In the data rows, 500 means zero.
Here are some points:
[550 549 597 619 485 565 475 520 477 299 320 341]
[504 444 396 377 522 373 503 498 589 712 639 660]
[584 474 713 629 321 438 500 337 517 540 694 720]
[379 449 580 710 404 578 636 511 536 297 432 383]
[544 773 367 576 756 747 447 749 489 464 633 619]
[481 660 420 259 610 515 575 672 567 575 576 531]
[657 426 787 469 374 442 391 314 359 540 518 469]
[384 642 421 352 432 471 718 650 684 356 351 417]
[429 368 582 400 336 268 611 342 631 567 555 535]
[653 426 765 477 383 441 388 310 361 535 511 467]
[267 406 456 421 325 323 740 432 699 332 297 300]
[394 548 579 581 328 525 653 450 557 267 398 423]
[436 528 346 547 749 604 542 789 583 573 575 479]
[533 777 395 344 650 587 577 809 629 541 582 603]
[351 507 400 432 404 357 691 504 720 383 363 438]
[231 361 368 428 389 320 718 420 688 345 279 279]
[502 496 627 552 450 548 497 474 436 284 269 244]
[471 658 399 522 674 635 461 575 468 456 599 532]
[567 364 426 669 632 581 333 542 376 562 420 433]
Here are 16 more points, each followed by its number:
[370 555 379 354 388 339 677 484 721 401 366 473] 0
[673 635 435 424 608 543 309 511 402 557 473 583] 1
[532 430 583 423 379 341 565 450 611 668 652 668] 2
[313 495 376 388 374 375 724 527 691 366 297 374] 3
[654 696 498 419 751 669 316 625 348 504 518 442] 4
[701 489 537 482 612 542 262 469 327 680 589 592] 5
[435 364 606 431 351 286 608 370 623 574 576 531] 6
[311 337 493 615 502 614 586 511 408 415 432 271] 7
[496 388 705 554 303 421 534 290 470 511 618 570] 8
[457 631 457 517 462 586 575 553 521 381 463 527] 9
[361 493 421 475 455 434 672 588 677 419 403 423] 10
[508 389 741 547 289 428 544 288 452 522 633 565] 11
[539 468 651 445 285 267 609 389 686 589 618 706] 12
[709 501 636 533 572 529 294 460 353 627 591 585] 13
[560 567 561 539 486 530 446 478 469 337 330 380] 14
[458 381 664 356 291 279 625 350 609 586 579 541] 15
Which three of these numbered points are nearest to each point below, ignoring the 3 directions in which the first points spread most? Their numbers follow each, nearest first.
[427 580 505 528 365 496 606 441 554 329 433 504] > 9 0 8
[642 693 483 419 736 664 319 614 359 488 497 437] > 4 14 1
[447 586 404 558 704 653 458 571 441 474 607 481] > 6 8 10
[701 778 561 371 734 703 324 672 333 504 543 471] > 4 14 1
[369 510 432 477 442 430 687 590 687 404 400 431] > 2 10 6
[603 418 660 531 455 429 353 303 400 498 484 459] > 13 5 14
[519 462 416 536 521 378 349 277 490 406 357 442] > 1 5 13
[373 484 603 612 357 545 654 452 524 272 409 366] > 11 8 9
[693 495 529 485 599 539 269 466 336 666 576 595] > 5 13 1
Now 16 new points, numbered from 0 again:
[645 513 693 407 415 447 385 334 382 512 480 483] 0
[551 551 536 549 536 540 421 484 452 356 347 371] 1
[329 388 302 440 399 179 585 267 750 465 426 535] 2
[445 632 380 293 599 483 579 639 601 545 530 505] 3
[398 310 355 544 560 464 570 623 572 640 512 480] 4
[727 542 672 517 502 507 322 434 395 581 576 619] 5
[512 558 507 438 486 549 463 489 427 335 257 293] 6
[505 591 414 340 527 425 553 583 615 608 593 637] 7
[403 596 385 388 441 415 665 598 695 428 403 494] 8
[482 742 426 395 481 638 581 629 495 380 452 531] 9
[460 445 578 509 318 407 544 295 500 464 543 561] 10
[441 414 505 538 511 509 453 404 414 329 267 211] 11
[590 468 631 539 434 521 459 429 414 644 718 692] 12
[699 701 583 288 666 699 341 657 264 582 523 448] 13
[543 437 480 550 505 519 424 438 424 660 682 684] 14
[468 540 472 157 499 448 582 570 499 664 569 502] 15
The same question for these:
[394 313 360 550 568 472 567 630 571 642 522 482] > 4 14 12
[404 347 365 529 560 469 565 622 579 638 520 493] > 4 14 12
[413 319 368 764 623 620 457 559 439 556 562 501] > 4 14 12
[550 388 367 701 717 616 307 585 386 526 410 408] > 4 11 14
[399 215 294 652 483 210 480 322 700 662 574 666] > 2 4 14
[455 552 447 337 574 484 576 636 569 592 569 512] > 3 7 1
[742 507 784 541 382 450 357 364 418 561 580 629] > 8 5 7
[455 385 646 364 309 274 617 349 612 581 582 544] > 7 12 3
[525 441 441 556 515 507 423 435 444 636 652 679] > 14 10 12
